In the rows, 128 means zero.
Each path below is one point turned by a fixed rotation once a step. After each direction that follows a path, write how fast that rotation turns it, in degrees a step (0 if it stays still).
Each turn is a multiple of 5 degrees from 10 to 175, or 0.
Each row of a path follows its step; steps can be skipped.
Path 1:
step 0: [131 121 126 125 127 132 126 127 133 130 138 143 128 123 120 138 119 131
 123 133 130 122 128 131 117 123 128 132 129 122 139 130 134 130 117 121
 132]
step 2: [123 133 129 141 132 126 126 132 110 134 128 134 134 134 115 126 121 120
 132 133 123 133 135 129 127 132 129 122 134 133 126 125 128 128 125 133
 123]
step 3: [127 127 139 128 120 128 129 138 119 130 134 123 128 129 128 127 119 123
 130 136 135 131 125 132 128 121 127 119 131 130 121 134 126 137 115 124
 118]
step 4: [124 121 131 112 128 131 130 132 132 134 127 123 113 127 124 123 120 123
 129 129 124 126 127 124 139 125 131 118 134 134 129 133 119 128 121 129
 131]
step 5: [121 128 126 123 132 132 126 136 124 122 144 130 120 125 126 124 134 116
 127 124 128 129 132 121 134 135 127 128 129 126 127 138 118 123 135 140
 133]
step 7: [121 120 131 122 131 121 132 135 141 127 128 127 129 130 125 128 138 122
 131 119 125 118 136 134 122 125 128 122 125 124 123 120 131 139 125 121
 137]
step 8: [129 122 130 124 139 134 129 124 128 124 125 124 133 122 121 132 126 115
 124 129 121 128 146 129 126 126 134 136 122 123 126 124 137 134 126 135
 132]
step 9: [140 135 135 121 133 127 131 132 123 123 132 128 125 133 120 139 130 126
 125 129 129 136 125 130 124 117 132 134 130 125 127 121 140 129 129 140
 122]
step 10: [138 134 131 132 122 126 132 135 134 128 129 134 124 127 122 130 127 128
 130 129 120 129 132 118 133 117 133 115 132 129 127 117 137 121 130 121
 120]
step 12: [131 127 122 130 120 132 134 130 125 134 143 126 126 130 130 131 115 129
 131 131 122 128 126 131 131 117 117 136 130 134 134 129 125 129 125 138
 140]
Directions:
[130 126 129 129 121 126 127 126 129 126 125 131 128 131 126 128 130 125
 125 127 126 130 127 127 128 128 127 130 125 127 129 127 132 126 125 129
 129]	35
Path 2:
step 0: [136 129 122 125 126 128 109 136 119 120 131 130 126 128 125 135 135 130
 128 127 128 129 141 128 121 127 112 126 128 111 138 122 123 131 126 129
 131]
step 1: [124 122 117 122 123 138 116 145 125 133 131 122 127 128 122 126 139 136
 126 133 128 126 146 138 127 120 135 127 120 126 130 129 122 130 128 132
 134]
step 2: [128 124 120 119 126 122 122 142 118 127 128 132 134 131 127 136 123 122
 130 131 120 124 141 145 129 139 124 135 124 130 122 133 123 135 128 134
 138]
step 4: [117 123 122 124 130 133 128 139 129 126 123 121 130 131 135 122 134 134
 128 122 103 123 131 142 126 131 130 123 127 130 128 122 128 123 139 131
 136]
step 6: [138 126 127 132 129 131 125 129 126 133 122 108 122 113 133 133 133 123
 132 126 115 123 139 130 129 120 120 129 136 123 133 122 125 121 137 122
 134]
step 7: [133 127 119 125 127 129 123 138 135 134 135 131 111 125 123 134 125 126
 130 123 113 126 138 136 128 130 132 118 133 115 128 118 132 124 139 125
 132]
step 8: [133 124 120 128 133 131 128 133 134 131 137 130 129 124 119 126 122 111
 127 132 121 119 150 128 135 117 133 135 130 118 123 127 125 127 126 121
 134]
step 9: [137 133 121 118 126 124 132 133 126 116 139 115 126 129 129 126 119 123
 134 135 121 119 142 136 128 126 119 129 133 126 132 121 132 119 120 125
 136]
step 11: [123 120 118 132 132 133 132 137 123 129 125 122 140 135 121 119 134 122
 120 134 122 125 142 138 129 124 125 130 131 126 134 121 115 119 116 131
 126]
step 12: [132 118 122 128 125 128 115 135 123 119 127 123 128 132 130 137 127 125
 127 128 124 130 135 141 122 138 108 133 137 125 139 122 121 126 121 131
 124]
Directions:
[132 128 130 125 126 127 129 128 129 127 124 129 129 126 128 131 126 129
 129 130 129 124 125 128 127 126 123 133 128 128 131 128 127 125 129 127
 128]	115
[129 128 130 131 127 127 125 125 123 125 129 125 129 126 131 129 125 128
 131 132 127 131 128 126 126 128 127 128 133 128 128 127 130 130 128 128
 130]	115
Path 3:
step 0: [136 127 129 132 149 127 135 134 138 134 129 123 128 133 117 136 134 135
 121 128 132 124 139 124 127 126 129 131 129 113 132 126 122 134 127 132
 128]
step 1: [132 131 131 120 130 145 127 132 117 134 126 118 130 125 124 125 133 116
 123 127 129 131 130 126 134 128 137 134 134 129 112 140 133 130 127 134
 135]
step 2: [117 115 128 122 120 126 139 129 126 128 136 135 135 123 125 129 120 125
 122 132 126 137 136 138 129 126 138 125 118 112 123 129 132 127 127 129
 122]
step 4: [131 129 129 129 119 128 118 141 123 118 136 129 129 123 129 135 126 136
 142 122 129 134 130 119 126 140 131 130 138 123 118 128 122 125 121 119
 122]
step 6: [138 115 126 117 134 119 120 129 139 129 134 127 134 129 136 134 135 128
 136 129 128 130 120 134 142 119 126 131 140 133 134 129 136 129 132 128
 127]
step 7: [117 133 131 123 115 133 133 126 125 128 126 126 114 128 130 133 139 139
 133 138 123 132 119 124 134 119 118 135 126 123 132 138 129 121 125 126
 131]
step 8: [125 128 112 130 124 137 128 121 134 133 130 136 134 132 136 121 129 129
 121 117 117 126 112 127 126 128 131 113 128 126 135 128 122 120 128 126
 126]
step 10: [131 139 131 136 133 131 131 127 127 129 113 124 116 128 129 128 127 124
 128 119 125 132 121 136 121 131 142 131 142 126 127 144 132 137 125 130
 126]
step 11: [131 130 118 126 119 120 138 134 124 127 136 115 121 134 130 122 119 123
 124 123 129 130 131 138 133 125 134 120 114 131 127 125 139 130 123 137
 122]
step 12: [114 116 133 126 135 114 125 118 124 129 117 127 125 149 120 129 125 125
 127 126 123 123 136 125 131 132 124 127 128 130 127 132 128 129 130 127
 122]
Directions:
[126 128 129 123 128 125 127 128 129 127 130 128 126 127 125 124 128 128
 132 129 130 132 127 124 128 127 129 129 128 129 122 126 129 126 129 128
 124]	145
[128 132 129 129 126 130 130 126 125 126 127 126 128 129 127 130 130 122
 128 133 130 124 126 125 128 128 124 126 126 130 126 128 131 128 130 128
 130]	170
[130 127 126 130 130 130 127 126 129 131 129 130 126 125 129 128 137 131
 127 129 129 130 125 126 128 127 127 128 125 128 131 129 128 127 130 129
 126]	40
Path 4:
step 0: [141 125 132 127 124 129 129 137 132 125 130 123 143 134 122 133 133 121
 129 123 132 126 120 137 127 112 135 123 125 126 137 127 128 126 133 133
 128]
step 1: [129 136 133 123 121 130 124 130 135 114 131 127 127 129 125 124 127 127
 134 125 128 136 130 114 126 139 128 126 132 121 127 130 114 117 120 127
 120]
step 2: [120 129 118 126 128 119 136 130 126 127 125 131 127 136 127 130 134 123
 138 122 134 126 128 139 130 134 128 118 121 137 131 139 135 118 124 128
 137]
step 3: [134 125 122 129 122 128 126 132 136 127 128 123 136 123 128 117 123 139
 142 131 132 135 127 133 129 123 115 128 124 130 120 118 128 126 136 125
 119]
step 4: [121 132 125 126 121 140 132 125 117 129 128 124 136 117 143 132 124 129
 133 121 126 122 138 119 127 132 132 124 130 132 136 129 133 124 119 129
 127]
step 7: [121 125 122 128 120 131 126 127 133 119 138 125 116 125 128 136 126 127
 117 130 129 126 131 119 122 128 128 128 132 129 134 122 125 128 134 148
 125]
step 8: [129 133 132 130 126 133 122 132 121 129 128 117 120 140 123 133 135 131
 119 118 133 125 130 134 131 125 134 125 128 128 117 139 128 124 137 118
 135]
step 9: [138 116 136 131 121 127 131 126 146 127 119 133 125 129 127 133 133 132
 133 131 124 125 125 128 139 126 131 120 122 120 130 127 123 122 131 134
 122]
step 10: [129 128 112 123 130 123 126 140 125 117 127 131 134 135 131 135 117 125
 125 113 125 124 127 118 129 136 128 127 132 130 123 132 123 126 129 127
 123]
step 12: [133 130 119 131 142 128 127 122 134 132 126 119 133 119 125 129 131 136
 144 122 116 127 129 119 130 131 125 120 124 124 127 126 135 133 130 124
 128]
Directions:
[127 131 130 128 132 125 127 126 128 128 126 126 131 127 130 127 125 131
 126 132 127 125 133 127 124 126 126 128 127 128 129 130 132 129 129 130
 126]	45
[131 125 128 127 127 128 129 126 127 130 130 128 129 132 124 124 130 132
 128 127 129 126 128 129 129 125 126 132 126 124 130 128 132 126 128 127
 128]	125
Path 5:
step 3: [125 120 123 131 129 129 131 129 142 131 140 121 136 128 126 119 129 119
 124 122 128 127 128 133 134 120 119 135 124 132 125 132 129 143 124 136
 123]
step 4: [132 132 133 141 124 125 123 126 123 126 140 136 133 132 137 128 123 124
 131 119 115 128 127 129 136 139 133 134 123 117 129 127 133 132 133 122
 126]
step 5: [128 113 126 131 136 118 133 132 128 131 120 128 129 132 130 126 131 128
 128 121 121 124 130 125 135 117 130 133 130 137 129 141 141 138 123 129
 123]
step 6: [134 128 130 135 131 139 136 128 130 128 141 129 132 131 140 126 120 125
 124 126 130 130 130 132 133 133 121 133 125 131 123 126 145 126 142 130
 133]
step 7: [126 127 145 133 132 121 133 129 125 125 126 138 127 133 128 136 125 124
 139 122 116 129 131 124 131 126 120 135 124 132 137 133 128 130 120 140
 124]
step 8: [126 125 121 130 134 131 136 135 131 125 143 131 131 124 129 136 135 125
 124 122 142 126 125 124 136 121 135 131 122 126 134 131 142 135 131 135
 134]
step 9: [135 127 143 149 126 127 131 129 137 131 140 131 127 140 130 122 130 125
 127 125 124 134 127 129 126 131 125 129 129 130 127 123 127 130 116 132
 126]
step 10: [131 129 127 127 130 123 129 127 124 134 133 130 133 132 127 140 127 132
 131 116 129 127 135 123 134 126 145 149 121 133 126 133 130 136 128 128
 127]
step 11: [142 118 128 133 126 119 133 130 135 129 131 125 120 133 130 121 128 121
 128 119 130 137 119 125 126 129 123 123 121 135 125 130 142 133 132 129
 138]
step 12: [131 124 129 135 132 138 130 127 125 143 136 125 140 132 123 134 119 129
 138 119 121 132 138 122 128 129 117 139 126 126 130 130 127 131 129 131
 128]
Directions:
[127 130 125 130 129 127 127 128 127 127 128 124 126 131 130 131 126 133
 132 130 125 125 129 125 129 130 130 128 126 130 133 130 126 128 126 128
 127]	135
[127 130 129 129 129 131 128 125 129 127 127 129 131 130 131 126 128 128
 132 131 126 133 127 128 126 125 128 130 125 124 127 128 128 127 126 125
 130]	135
[132 130 130 128 127 128 129 128 129 130 130 127 126 130 124 130 130 129
 128 127 133 131 127 125 125 128 131 129 126 131 128 126 125 127 125 129
 131]	35
[131 129 131 130 126 128 129 129 125 130 130 128 125 130 126 130 132 128
 131 128 123 129 128 132 127 128 126 128 133 126 131 128 127 126 130 126
 128]	145
